Here are some points, each followed by its number:
-52 -26  -9  30  -9 -44  22 124  13 -45  22 -16 -20 112 0
-11 -27  42 -33  38   1  15 -27   6 -18 -51  22 -38  30 1
-16  31 -40  34  17 -19   9  -2 -28  18  26 -10  29 -15 2
  6  71 -50  43 -19  20 -26 -45 -52  48  20  25  40 -24 3
-16 -82  54 -57  17  -9  21  20  31 -58 -43   6 -56  45 4
 35 -66  34 -83  11  21  -4 -42  38 -23 -19  11 -61 -54 5
 13 -65  21 -64 -11 -12  12  32  63 -46  37 -56 -40 -45 6
  4 -46   3  -9 -81  27 -14  62  51 -37  37  -1 -33  85 7
 20  41  -4  18 -36  46 -25 -45 -27  25 -12  41  22  -4 8
  0  -9 -10 -14  12 -25   5 -12  -1   0   0  -3  -6 -42 9
 10 -33  11 -38   5   4  -4 -12  21 -13   8 -17 -23 -46 10
-17  56  -5  44   8  -5   7  16 -29   9 -17   1  42  40 11
 -6 -25  55 -21   0  30  16  -2   5 -26 -78  28 -34  77 12
-25 -14  25 -15  46  -6  13  -9   3 -15 -42  18 -17  26 13
  0  17  31  -9  44  -6  15 -32  -4  20 -47 -29  30 -65 14
 -4  -6  45 -10  24  24   7 -23  -5   1 -96  48 -26  65 15
  21  -91   65 -120   36  -29   22  -13   86  -47  -21  -64  -54 -105 16
-27 -31   5   3  28  11  12 -12 -28  -7 -39  74 -47  91 17
 -5 -21  20   6 -80  31   0  88  37 -34   3   4 -21 127 18
-32  45  20  65 -35 -11  18 118  22  -3 -22 -48  56 112 19
  17   44   -4   -8   28  -22    0  -46  -17   44   -7  -31   42 -109 20
 12  18 -13   6 -18  -5 -11  14 -17   8   8  -5  19   4 21
 -6  -4  -4   4   1 -15   6  21  16  -9   1  -8  -3  10 22
-53   1 -22  54 -12 -52  25 127   0 -34  29 -30  11 109 23
 12  41 -42  51 -51  15 -22   2 -24  31  47  18  33  -2 24
-19  24 -43  44 -43  24 -13  12 -29  -6  12  45  -9  87 25
-19  45   2  54  25 -35  24  53 -20   9 -21 -16  50  43 26
  5   2  -6  25 -67  16 -10 100  43 -29  32 -21  19  71 27
-48  32 -10  71  12  -7   9  66 -36  -1 -38  22  31 124 28
-55  22 -40  86  10  40  -1 -16 -72   9 -36 114 -27 127 29
 26 -10  26  -7 -85  66 -21  43  46 -26 -13   3  -3  91 30
-11 -12  26  -6  33 -22  12  10   7  -2 -20 -18   0  -4 31
  40    0   30  -49    7   40  -17 -106   -9   22  -38   43  -12  -67 32
-10 -29  -5 -12  13 -15  16   4  -8 -12  23  11 -19  -3 33
  2 -41 -36 -31  35 -38   1 -44   2   0  60 -11 -26 -93 34
 26  54  -8  48 -65  30 -20  37 -15  29   6 -19  56  44 35
  58  -66   56 -104    6    9   -2  -32   76  -26  -29  -46  -32  -77 36
-21  29 -27  26  17 -47   7  35  -8   0  24 -38  43 -13 37
-11  17 -15  29  -8  29  -2 -30 -29  19 -38  55  -5  65 38
 47  -5  33 -36 -70  10 -21  49  71 -14  31 -80  14 -25 39
  -7   -3   -7  -33   99  -42   16  -88   -8   28    0   -6    4 -127 40
-30  47 -33  95 -35  41  -2  18 -73  27 -26  92  15 127 41
  20    4   33  -50   44    2   -3  -99    2   32  -35  -11   11 -127 42
 15 -20   9 -42  -7 -19  -4  35  49 -15  40 -64  -4 -70 43
  69 -127  127 -127   59   -6   28  -85  127  -75  -42  -67 -127 -127 44
-15   6 -34  36 -12 -15   5  49  -9  -5  40   0   0  35 45
  9  21 -27  28   3  -2 -14 -38 -25  28  27  11  -1 -16 46
  8   7   5  12 -61  -4  -2  87  48 -13  25 -56  33  35 47
  8 -26  12  -6  -2   0  -8  17  27  -7   3  -6 -13   9 48
  0 -13 -60  30 -75  12 -22  41 -10 -10  92  10  -7  44 49
 41  31 -22  -5 -56  41 -34 -39   0  32  32   0  20 -41 50
  53    9   36  -58    2   -3   -8  -36   32   16  -10  -56   30 -126 51
 38  48 -24   0 -12  19 -26 -51 -21  42  15  -4  36 -84 52
 40  15  41 -37 -30  39 -22 -44  32  18 -25 -19  21 -60 53
   3  -31   10  -60   91  -37   20  -82   -7   10  -18    8  -23 -111 54
-63 127 -76 127 -66  -4   2 127 -88  26  -4  17 127 127 55
 -3 -20  60 -21   5  33  18 -14  -3 -19 -90  32 -30  72 56
-29   8 -15  38  22  16   5 -25 -43  -3 -35  67 -25  98 57
-44  15 -29  66   0  28   4   0 -51  -1 -31  82 -23 127 58
 -5 -62  27 -44 -20  -7  15  66  57 -41  11 -36 -44  32 59
-17  36   3  59  -8  37 -13  34 -32   2 -46  41   6 127 60
  13  -32   -2    1 -119   49  -15   76   50  -31   38    8  -21  121 61
 39  -9  15 -36 -41  23 -20 -19  28   1  14 -28  -6 -54 62
-37   8 -39  34  14 -55  28  65 -12   0  48 -37  17   7 63
 -36  -57  -11  -58  127  -70   42 -127  -49    2   -5   38  -67 -127 64
 18  42  -1  18 -21  22 -20 -23 -24  29 -11   4  34 -30 65
-22  21 -16  24  13 -32   6  27 -11  -1   6 -18  28  13 66
 -4   4 -20  25  -5  -8 -10  13 -10   7  16   8  -6  26 67
 -8  23 -43  36  -1  -8  -6   7 -22  31  30  13  29 -12 68
-33   3 -58  36   5  -3  -7 -32 -62   7  32  68 -21  39 69
  2 -70  36 -55 -30  25   3  20  64 -46  27  -2 -57  35 70
 -16  -97   15 -103   83  -24   27  -55   12  -57   14   25 -102  -56 71
  9 -11 -11  11 -51  30 -20  23  -8  -7  10  39 -13  71 72
  0   3  22  -9  25 -17  19  24  -3 -14 -22 -33  15  -2 73
 -3  72  -5  88 -77  49 -15  57 -29  15 -27  34  42 127 74
 -6   0  30  -2   9 -19  12  41  20 -24 -19 -41  15   2 75
-18  18 -18  43 -26  -1  14  55 -10  -5  39  -6   6  42 76
 20  14  25  -7 -26  26 -18   9  21   1 -35  -8  12  28 77
  7  65   6  71 -66  57 -19  30 -28  21 -39  42  37 119 78
  2  10  10  27 -14 -32   0  74  17  -5  13 -64  30  -2 79
 28 -20  37 -55   7 -12   5 -33  33  -5  -5 -61   2 -84 80
 -9  16  16  10  22 -23  13  10  -9  -1 -20 -14  19   5 81
-24 -43 -16 -19  51 -38  19 -19 -13 -24  19  17 -49 -14 82
  4   1   2  32 -59  23  -8  66  17 -29  12   6  -6 108 83
 33  48  19   6   7  47 -20 -64 -31  33 -55  50  18  10 84
 -1 -57   8 -53  15 -31  16  13  39 -33  37 -47 -33 -56 85
-11   9  43  23  16  38  -1 -25 -10   0 -81  63  -1  88 86
-11  21 -13  22  56 -18  10 -42 -32  36  -7  18  23 -67 87
 13 -87  27 -83   8 -22  12  24  76 -49  27 -35 -72 -35 88
-16  65 -66  97 -45  36 -25 -12 -70  39  27  68  35  71 89
-14  21 -12  26  24 -42  11  29 -11  12  16 -37  25 -31 90
-63  64 -64 127 -18 -33  17 124 -50   3  34   6  55 127 91
-22  60 -72 108 -19  41 -27 -25 -84  47  18  99  35  99 92
 11   5  21 -31  28 -19  -6 -31  10  14   4 -15  25 -89 93
  2 -40  11 -34  18 -20  18  -9  29 -11   4 -18 -30 -37 94
 -2 -28 -39   0 -59   2 -11  56  28 -21  90 -19 -19  16 95
 -5  17 -20  26  -5  -9   1  26 -18  14  37 -14  10  -2 96
  4 -30 -50   3 -48   1 -18  27   9 -20  84  13 -46  20 97
 -71   44  -68  112   49    8    4  -47 -121   29  -40  127  -20  127 98
 10  42  -2  13  30  24  -3 -67 -41  46 -44  35  25 -34 99
-11  -7 -21  13 -28  27 -10   3 -12  -3  11  49 -32  75 100
  58  -43   17 -102  -44   -6  -20   -8   84  -19   76  -92   -1 -127 101
   7   26  -28    4   16  -22    2  -28  -17   24   47  -40   30 -101 102
  65  -26   39  -97    1   47  -17 -127   24    8  -22    4  -29 -118 103
-11 -33 -62  14 -58  -2 -27  26  -3 -21 107   1 -36   3 104
-16  26 -27  36   1 -13  -3  21 -12  13   9 -22  29 -21 105
-28  55  -2  74  14 -33  14  64 -21  14 -21 -32  52  64 106
-13   8  -3  12  16 -46  13  22   8  -7  22 -38   9 -29 107
-65  91 -74 127   1 -53  18  81 -77  34  12  -7  79  70 108
 -1 -61  19 -35 -69  -3  -1 110  74 -52  44 -58 -34  53 109
-30 -10   6  -1  41  -2  21   0 -11  -3 -32  49 -37  49 110
-55  13 -38  57  15 -56  32  76 -22  -8  27 -26  17  48 111
  59  -63   40 -114  -52   16  -21   -5   90  -27   34  -75  -31 -109 112
 -58   36  -45   76   91  -22   24  -80 -102   42  -45   87    1   32 113
-34 -18   4  25 -13 -43  26 124  23 -31   8 -42   3  89 114
 -1  21 -25  55 -76  10 -16  68  -1 -14  42 -13  26  79 115
 44  13  56 -32 -28  67 -21 -75  15  17 -67  19   1 -31 116
  7 -36  40 -37  35  20   7 -40  11 -22 -71  24 -47   6 117
 -7   1 -12  15  -7   2   9   9 -19   6  21  14 -16  14 118
 16  14   2   3 -40  10 -11  22  25   4  13 -24  27  -2 119
  0 -48 -17 -26 -31   9   4   0  23 -23  46   8 -45   8 120
 -19   -1    3  -22   89  -81   35  -22   -2   -5    9  -38   -4 -101 121
 -5 -57  -1 -33 -24   3  -2  25  34 -33  37   5 -50  25 122
   4   -6   -1  -38   75  -40    8  -65  -14   29    9  -21   -5 -127 123
 -93   58  -75  108  127 -109   53    5 -104   32    0   26   49    5 124
 -6   1 -16  -1  54 -56  25  -4  -5   5  25 -42  10 -72 125
-39  14 -21  27  98 -20  18 -79 -71  24 -37  74 -23  -2 126
 -96  117 -104  127  107  -84   44   -2 -127   52   -3   63   79   65 127
  60  -79   32 -121  -55   13  -10  -44   81  -35   51  -54  -45 -127 128
   3   28   -3  -12  110  -16    2 -127  -66   41  -46   28    4 -127 129
  23   13    7   32 -127   72  -33  113   43  -19   14   -8   19  127 130
   7  -46   12  -59   30  -34   14  -24   18  -14   31  -43  -24 -100 131
 61   8  50 -59 -35  54 -18 -37  56  19 -37 -30  19 -73 132
 -53   92 -111  127   35    4  -15  -52 -127   63   29  109   36   53 133
  -3   17  -41    7   64  -44   21  -56  -40   29   41  -16   13 -127 134
  4 -12  15  13 -38  29  -6  20  -2   2 -12  42 -24  77 135
 19 -62   3 -60   1 -16  12 -12  44 -18  49 -29 -42 -91 136
 38  16  19 -20 -25  54 -23 -56   4  23 -14   9   5 -40 137
 16 -22  32 -16 -19  29  -4  17  27 -18 -45  12 -29  61 138
 73  -8  47 -36 -94  69 -41   0  60  -6 -16 -17   1  21 139
 -6  12   3  37 -68  57  -8  39   0  -4   2  37  -9 119 140
  59  -88   41 -127  -56   16  -20  -12  104  -45   43  -75  -63 -117 141
 54  -2  30 -44 -59  73 -22 -33  34  10 -30  10  -3  -7 142
 17  -2  13 -42  24 -15   0 -34  14   3  -5 -35   2 -91 143
-12   1 -23  19 -21 -11  -4  35  -7  -1  26 -16   4  20 144
-23   2 -75  41  24  -9  -9 -19 -66  10  37  64 -30  29 145
  63   -2   30  -53  -18   65  -33 -103    3   23  -32    7    1  -92 146
-10  73 -41  57   1   0 -10 -31 -58  44  15  15  49 -20 147
 15  -5  13  12 -85  30 -19  82  48 -17  30 -29   3  73 148
-50  39 -25  67 109 -72  35   0 -61  25 -29   6  37  -2 149
 20  10  10 -20  16  32 -11 -77 -15  26 -32  31  -3 -43 150
 -82   -1 -120   21  127 -115   36 -127 -127   43   59   83  -49 -127 151
  30   73   14   87 -127   83  -33  123   22   11   -1   -1   73  127 152
  7  32 -22  31 -26   9 -12  -5 -22  19   8   0  30   1 153
-40  34  -9  58  66 -11  19 -36 -77  22 -63  77   2  68 154
 46 -38  52 -81 -21  38 -31 -52  57 -15 -21 -17 -25 -70 155
  -8   20  -68   -6   69  -34   -7 -115  -65   50   45   50  -12 -127 156
 13   5 -59  44 -98  25 -39  50  -5   1  92   2  13  49 157
Which point above is nearest to each new point? Its number follows each.
 -9  30  -1  24  -4  30 -14 -46 -45  21 -36  58  10  33 38
 11 -67  56 -73 -13 -15  18  44  70 -51 -16 -43 -29  10 59
-14 -14  -1   3   2 -23  18  31  -1 -17  24 -11   0   8 22
-29 -53  58 -37  39 -19  41  35  30 -38 -67   6 -50  62 4
 -4  -7  29   9   2  47  -1  -5   2  -8 -70  43  -9  99 86
 27  55  -1  23 -16  48 -25 -56 -27  30 -32  36  29 -14 8
-62   5 -17  82 -46 -55  33 127  14 -51  36 -50  10 127 23
-56  74 -42 127 -28 -18   7  89 -48  21   8  13  53 127 91
-32  66 -25  83  17 -10   7   6 -54  34 -20   6  54  36 11
 -9  11  35  23  18  32   3 -17 -22   5 -79  55 -11  80 86
-31 -25  -2  24  24  13   9  -7 -23 -21 -23  78 -48 104 17
 22  18  42 -34  32  25  -7 -55   4  15 -60  -7  24 -66 14
 39 -22  30 -62 -35  26 -15   2  60  -5  15 -54   1 -58 62
   4 -106   54 -102   58  -68   36   50   95  -64   15 -104  -50 -102 16
-11 127 -17 105  26  21  -4 -69 -82 102 -79  46 104   2 147
 20  47 -12  23  12  13 -17 -61 -37  46 -20  31  27 -27 99
 39   6  26 -16 -45  24 -23  28  39  -4  -6 -37  14 -17 119
-19  45  27  63 -35  31   2  65 -13   1 -58  30  25 127 60
-56  -5  -7  25  92 -72  43  28 -20  -1 -15 -16   7  -6 149
 32  -3  -4 -38 -36  29 -17 -34  28  -2  28 -20  -2 -63 62
-33  76 -82  98 -22   3 -17  10 -63  31  25  35  55  50 89
-28 -10 -13 -21 106 -58  21 -40 -38   4 -12  -3   0 -69 121
 12 -71  21 -60 -28 -23  15  73  55 -52  37 -49 -38   6 59
 13  -7  -5 -36  20  18  -6 -76  -6  17  -7  17  -8 -77 150
  4  16   0  23 -15 -23   9  69  17  -5  20 -36  26  26 79
  15   75  -22  104 -127   67  -34   96   -9   22   26   18   64  127 152
  47   -3   -1  -47  -57   -4  -19  -21   57    5   66  -75   20 -127 101
 36  53 -22  24 -28  22 -33 -57 -36  51  35  -6  56 -67 52
-11  49 -76  87 -62  21 -26   6 -57  33  64  43  20  42 89
  15  -80   -1  -69   12  -29   21   -7   50  -24   63  -32  -51 -103 136
  1  61 -36  81 -56  12 -14  34 -26  25  20   5  57  58 35
-59   2 -40  81  40 -81  35  90 -26 -15  26 -22   4  74 111
-49  41 -19  54 127 -78  38 -42 -73  36 -49  15  39 -45 149
-25  56 -53  72  28  -8  -1 -19 -64  35  15  41  36  15 147
-51  67 -83 127 -23 -27   4  88 -68  24  50  26  64 123 91
-23 -23   9  20 -10 -22  11  97  24 -29  21 -27   6  77 114
 30  65  -2  22 -44  59 -30 -59 -36  38 -23  43  46 -15 8
 13 -23  24 -54  16  14 -12 -48  19  -3 -11   3 -31 -69 10
 -3 -63   2 -41 -23  -2  -3  26  41 -37  34  -3 -51  18 122
  24 -110   59 -113  -53  -23   17  116  126  -83   53  -79  -75   19 109
-11 -19  37 -21  45 -34  20   9  19  -3  -9 -40   2 -33 31
 13 -25   3 -13 -51  -6   0  86  42 -26  43 -44   1  36 47
 32  -2  87 -60  28   1   8 -16  41  11 -62 -50  14 -61 80
-72 -69 -18  21  59 -98  61 116   7 -69  41 -38 -53  63 0
-42  17 -36  68   2  29   1  -6 -56   8 -17  85 -22 127 58
 15  41   6  31 -58  -7  -2  93  30  -8  22 -58  64  37 47
-12  35 -39  57  -8 -17  -4  12 -36  37  31   8  43  10 68
 -5 -30  -2 -21   3  -4   5   3   9 -14  23  11 -29  19 33
 47 -10  -1 -50 -35  28 -29 -45  15   4  49 -16 -12 -93 62
-10  23   8  48 -58  48 -10  48  -3  -4 -15  36   0 127 140
 47  10  71 -48 -19  50 -27 -56  26  18 -64  -3  13 -19 116
  16  -46   49  -72   93    0   14 -127   -2    2  -58   28  -55 -110 54
 23  25  11   7 -34  23  -7  15  17  17  -1 -32  27  -5 119
  22  -70   54 -106  123  -14   17 -127    0    2  -49   21  -71 -127 54
 53  -3   7 -46 -42  44 -35 -50  17  10  30  -6  -6 -80 62
 32 -42  41 -74  34  10   7 -72  28  -5 -25 -10 -40 -82 5
-40  -6   1  25  -3 -33  19  88  24 -25  18 -37   3  49 114
-76  30 -57  86  50 -70  39  65 -60   8  30  -4  29  58 111
 12  11  18 -12  27   3 -12 -50 -17  14 -28   6  14 -41 150
 48 -27  38 -69 -19  43 -19 -78  33  -3 -12  10 -30 -69 155
-36  35 -82  66  60 -12  -2 -84 -95  32  10  95 -12  12 113
 -49    6  -18   13  127  -45   29 -110  -82   25  -42   73  -35  -44 126
 20   9  50 -46  36  17  -4 -39  18   7 -64 -29  20 -69 14
 -8 -65  54 -54  26   0  18  -2  22 -40 -49   7 -50  22 4
  4 -43  -1 -52   0 -37   7  25  39 -31  32 -43 -26 -29 85
 22  15   4  -3 -11  35 -15 -48  -8  19  -7  13   3 -29 137
 36   0  64 -37 -35  69 -30 -60  12  25 -59  21  -1 -15 116
 43 -29  47 -83   0  32  -7 -65  48  -6 -23 -14 -25 -92 155
  49   33  -56   -6  -15  -10  -26  -37    6   35   74  -48   39 -127 102
-27  60 -29  96 -19  29  -5   4 -70  42 -44  83  28 124 41
-15  28 -23  35  -4 -18  -1  11 -13   7  24 -25  35 -28 105
  5  44 -10  36 -26  14 -15   0 -22  24  -6  -1  37  -7 153
 -9   3  25  21   3  46  -2  -6  -9  -2 -73  45  -2 107 86
-30  69  15 107 -53   0   4 127   5  -2 -29 -30  85 127 19
-27 -36  16  14  -5  20  12  21 -22 -31 -34  97 -61 127 17
 32  -6   8 -40 -39  14 -17  -5  39  -2  18 -33  17 -49 62
 17  59 -23  31  32  10 -20 -91 -56  62 -24  46  31 -51 99
-16   3 -12 -12  89 -39  15 -53 -39  18 -14   7   8 -67 87
 45  -2  44 -52 -17  56 -12 -84  16  14 -61  21 -11 -35 116
  26   29  -47  -11   -7   10  -31  -78  -28   48   46   34    6 -107 52
 21 -40  24 -58  -7  11  -7 -13  45 -21  -5 -15 -38 -29 10
  8  12  13   6 -48  -2   5  80  48  -6   9 -56  27  36 47
-25  -5  21   3  98 -24  27 -66 -54   9 -61  51  -5 -11 126
  53  -41   33  -87  -42   20  -11  -22   64  -10   23  -53  -13 -110 112
  1 -49  -2 -42  21 -46  35  25  21 -23  42 -31 -36 -35 85
 -29    9    6    7  104   -7   29 -101  -62   19  -96   82  -31    7 126
  2 -44 -39 -23  -5 -25  -4 -10  14  -8  70 -13 -25 -52 34
  6  20  45 -21  45   8  15 -54  -5  23 -73 -25  29 -67 14
-16   3  -6  22 -13 -37  15  92  20 -13  32 -57  18  21 79
-32  12 -14   8  67 -25  20 -44 -45   7 -31  32  -7   6 126
 14  -5   3 -12  15  10 -12 -29 -11  10 -11   3  -1 -32 9
-22  79 -67 100 -10  13 -12  -7 -71  52  24  46  69  37 89
  29   47   -3   -4   32   -5   -7  -66  -19   50   -8  -30   60 -127 20
-33 -51  18  14   9  26   9  12  -2 -39 -38  85 -64 127 17
-54  27 -29  92 -41 -39  27 127  -3 -21  34 -32  42 127 23
 -31 -118   62 -127  127 -122   88   23   61  -68  -21  -99  -61 -124 16
-27 -15   1   7  47  -8  18 -12 -28  -6 -34  38 -26  37 110
-16  54 -52  74 -56  -4 -20  52 -39  16  43  18  55  68 115
-40  58 -58  96 -14  12  -9  11 -72  35  13  56  32  78 89
-18 -30  11   8  -7 -22  15  83  22 -24  23 -24  -6  63 114
 39 -15  20 -45 -49  15 -16  23  63  -9  22 -64  16 -56 39
 -3  21  14  24 -15  50 -11 -23 -31  20 -56  52  -3  80 38
 -1 -15  57 -32  20 -12  24  57  48 -21 -72 -44  -3  49 75
-46  56 -81  92  40 -29   7 -13 -76  37  40  39  38   5 147
 -84   44  -89   73  127 -108   42  -53 -103   36   21   27   18  -72 124
 -7 -13 -31  -2 -14  12  -9 -20 -12   7  32  38 -31  17 118
-34   3 -21  59   1  23  -6  17 -51  -7 -44 105 -31 127 58
-50  -2  -6  58  11 -60  26 127   6 -41  14 -30  20 112 23
-61  35 -35  73  10 -68  14 127 -36 -13  31 -28  15 118 23
-13 -99  22 -92  34 -67  32  46  75 -61  62 -55 -67 -40 88
 15  -7  27 -14 -30  23  -4   5  23  -6 -21  -9   4  21 77
 -74  126  -93  127   29  -48    6   70 -107   50   21   15  104   77 108
   4  -33    1  -61   82  -40   19  -74   -2    5    0    4  -22 -118 54
 51 -13  38 -69 -36  45 -29 -44  37  -7 -17 -12 -20 -64 155
 43 -15  54 -63  18  49 -10 -88  17  14 -56  30 -19 -58 32
-24 -10  -9  14  35 -10  14  -1 -22   1 -16  30 -15  30 110
 -8 -26 -12  -9 -11  14   1   3   6 -19   1  31 -40  57 100
 -37   -2  -64   24  107  -29   14 -116  -72   23  -16   98  -37  -28 126
-29  22 -41  22  71 -30  10 -43 -65  22  21  36 -10 -44 87
  60  -34   34  -88  -61    5  -20    9   92   -6   53 -103    8 -127 101
  16  -99   61 -104   -7  -22   20   63   94  -68   13  -49  -76    6 88
 36  -9  34 -43  -5  52 -15 -66   8   0 -50  25 -20  -8 116
 -5  43  26  22   9  41 -18 -46 -28  25 -75  43  29  44 84
 -55  122 -127  127   13   10  -24  -69 -127   69   26  127   48   92 133
 -1 -59  30 -41 -48 -28  16 120  79 -57  47 -60 -39  57 109
-73  42 -24 114   5 -62  19 116 -18 -12   1  -8  50 127 91
 -1 -20  34 -23 -27  23   8  37  37 -32 -40  12 -26  92 138
 -3 -34  21 -42  28 -23   6  -6  36 -27  -7 -23 -30 -30 94
  8 -35  21 -31  -2  24   7 -11  29 -37 -31  18 -38  43 138
  43  -44   11  -95    1  -13  -12  -24   58  -14   62  -86  -16 -127 101
-16 127 -23 107  28  29 -11 -66 -86  85 -74  45 110  15 147
-39 -43   7  14  18  19  12  -4 -13 -35 -46  88 -68 127 17
 -1  86   5 107 -97  65 -19  72 -34  16 -45  48  50 127 74
 13 -28  36 -45  40  14   4 -59   6 -11 -64  17 -35 -33 117
  0 -32  -7   1 -61  16 -16  55  26 -31  33  11 -34  66 7
-28 -14 -20  16  52   5  18 -66 -58   4 -14  67 -30  15 126
  32  -57    5 -114  109  -54   13 -112   21    5   33  -26  -39 -127 54
 -5  12 -26  24  27 -26   9   2 -17  10  25   1  15 -23 2
-22  62 -58  82   1  -7  -4   6 -57  37  29  20  50  19 147
  6 -14   5 -18   9   4  -2 -16   3  10 -20   6  -3 -14 9
-14 -19  11   5   5  38   4 -23 -13 -18 -50  62 -47 113 17
 70   5  30 -49 -60  77 -29 -50  27  23 -30   6   5 -35 142
 10  47   8  31  12  14  -5 -11 -27  22 -32  24  30  28 11
 43   1  11  -8 -65  35 -19  36  50  -8   0 -33  11 -16 119
-43  35  -3  62  56 -53  30  52 -28   1 -26 -27  47  31 26
-26   4 -11  38  13  22   0   7 -28  -1 -27  69 -19 103 57
-39  52 -56 117 -49  46 -10  12 -95  24  -9 112   7 127 41
 26 101 -48  49 -34  27 -38 -62 -51  65  21  31  77 -46 3
 21   4  15   3 -48  19  -8  48  23  -8 -11  -9  13  50 77
  26  -35   17  -70  -19  -25    9   13   58  -20   43  -74   -3 -101 43
 21 -83  59 -91 -13  11  13  24  88 -50 -25 -49 -63 -12 88
-18 -10  22  -6  32  11  17 -16 -14 -15 -41  23 -11  36 13
  5 -85  18 -72   5  -1   9  12  56 -51  29 -22 -73 -15 88
-38   2 -11  57   5  39   0  25 -40 -10 -36  99 -34 127 58
  10   69  -21   -1   99  -41   11 -125  -64   68   -4   -2   52 -127 129
-15 -11  48   3  36  33  -2 -37   5  -8 -91  47 -23  62 15
-17  21  -7  27  28 -47  17  38  -8  12  12 -45  28 -35 90
-28  52 -26 121 -67  73 -24  48 -58  -6 -50 120   5 127 41
  58  -35   34  -82  -46   33  -17  -37   59   -2    8  -39  -12 -100 155
  41  -26   18  -67   -9    7   -9  -42   46  -12   31  -38   -1 -108 80
   8    0    0  -22   57  -35    3  -65  -11   16   10  -15   -5 -116 123
 37  25  20 -18 -33  50 -24 -54  -4  20 -21  21  17 -36 137
 45 -22   2 -68 -52  35 -23 -40  48  -9  48 -35 -17 -91 62
  2  47 -13  18  36  19   0 -61 -39  35  -5  43  12 -37 99
 22  31  13  20 -13  62 -26 -53 -36  36 -58  58  13  41 84
 -6  23  -3   6 -15 -35   3  66  16  -7  13 -67  35   1 79
 25   6  21 -24 -12  11  -5 -22  14   8  11 -33   9 -45 62
  39   -8   41  -68    2  -11   -4  -30   51   12   10  -65   20 -127 51
   4    0  -15  -24   56  -30    5  -69  -18   15   14   -3   -4 -105 123
  15   15  -25   36 -105   55  -32   44    7    6   25   36   11  102 140
  52   20  -10  -18 -101   57  -44   -3   25   12   37  -11   16  -29 50
 -4  37  12  38   9  40  -6 -53 -38  29 -52  64  10  72 38
-41 -38   1  12  35   8  19  -7 -39 -15 -42  96 -63 125 17
-71  -8 -15  69  -9 -62  38 127   8 -49  39 -35   1 127 23
-11  17  -5  23  19  14  -2 -32 -31   6 -27  44 -16  36 38
 46  25  60 -40 -23  63 -19 -44  19  23 -66  11  36 -32 116
-21 -15   1  14  10 -62  16 106  31 -28  28 -68  17  12 79
  21  -19   56  -90   99  -36   29  -67   30  -14  -56  -44  -13 -127 54
  30   55  -14    5   55  -11  -10  -98  -36   48  -18  -18   51 -127 20
 31 -58   3 -67 -52   0  -8  29  65 -39  65 -47 -39 -42 6
-39  10 -35  37  55  -5  12 -35 -68  17 -24  67  -5  45 154
  7 -52  12 -38 -36  -8   8  59  42 -41  33 -28 -32  27 59
  60    2   40  -31 -118   29  -31   90   95  -21   37  -98   26   14 39
-39  42   2  53  84 -47  30   8 -35  12 -47  -6  42  -8 149
   9  -26  -10   12 -106   45  -19   70   35  -29   37   16  -24  114 61
  28   46    6  -25   40   -7  -11  -74   -7   41    6  -30   56 -127 20
  41  -11    0  -60  -36   -4  -19   -9   53   -5   66  -71   14 -127 101
 14 -63  71 -96  48 -23  27  -8  65 -29 -36 -60 -30 -84 16
  49  -60   34 -100  -61   20  -18   10   84  -37   32  -59  -41  -64 112
  19  -23   15  -51   92  -15   25 -111  -17   22  -31    6  -22 -127 54
-64   7 -13  70  36 -61  35  86 -18 -27   1 -11  19  76 111
 26  29  12   0 -40  26 -11  21  23  18   7 -42  33 -16 119
-12 -69   6 -41 -33  -4  -8  35  37 -39  35  -9 -58  27 122
  24  -87  109  -83    0  -25   33  112  117  -74  -51 -116  -25   21 59
  1  59  21  27  -4  55 -29 -57 -30  38 -77  45  45  38 84
 19  13  18 -12  15  21  -9 -57  -5  16 -26  13   5 -52 150
   8    2  -11  -38   91  -13    3 -127  -53   53  -15   44  -15 -127 129
  13 -127  127 -127   46  -64   55   97  127 -100  -41 -127  -79  -53 16
 67   7  35 -48 -69  76 -25 -37  32  19 -33   8   7 -16 142
-36 -15 -38   3  72 -32  13 -76 -62   8   1  67 -32 -23 126
 40  15  64 -12 -24  39  -8  12  36   2 -69 -43  45 -13 77
-12  -9  21  -7  30   0  13  -6  -8  -4 -43  13 -11  23 13
-34  60   0  82  11 -41  14  85 -24  15 -24 -44  62  78 106
 32 -14  22 -41 -18  20 -14 -24  26   3  16 -16  -9 -56 62
-21  84 -54  91   2 -19   7   5 -69  37  10  16  61  36 147
-10  44  -5  37   9  42 -14 -45 -40  36 -63  61  20  55 38
 -42  114 -106  127    6  -21  -13   -3 -123   59   42   67   77   53 133
 22 -62  83 -68  -9 -19  24  86  96 -53 -38 -99 -11   2 59
 29  -6  12 -37 -16  23 -10 -22  24  -2   4 -10   3 -40 62
 -8   4  30  17  17  50   1 -16  -6   0 -88  47   1 109 86
-73  -1 -49  60  84 -94  32  61 -34 -12  21 -12   8  36 111
-20  25  21  41 -18  34  -3  23  -7   1 -72  44   5 127 60
 -72   77 -112  126   83  -35    5  -50 -127   55   29   94   26   25 133
-26  80 -76  97   0 -17  -9   3 -76  42  42  32  57  18 147
  55  -28    4  -82  -41    3  -29   -3   61   -8   85  -98    1 -127 101
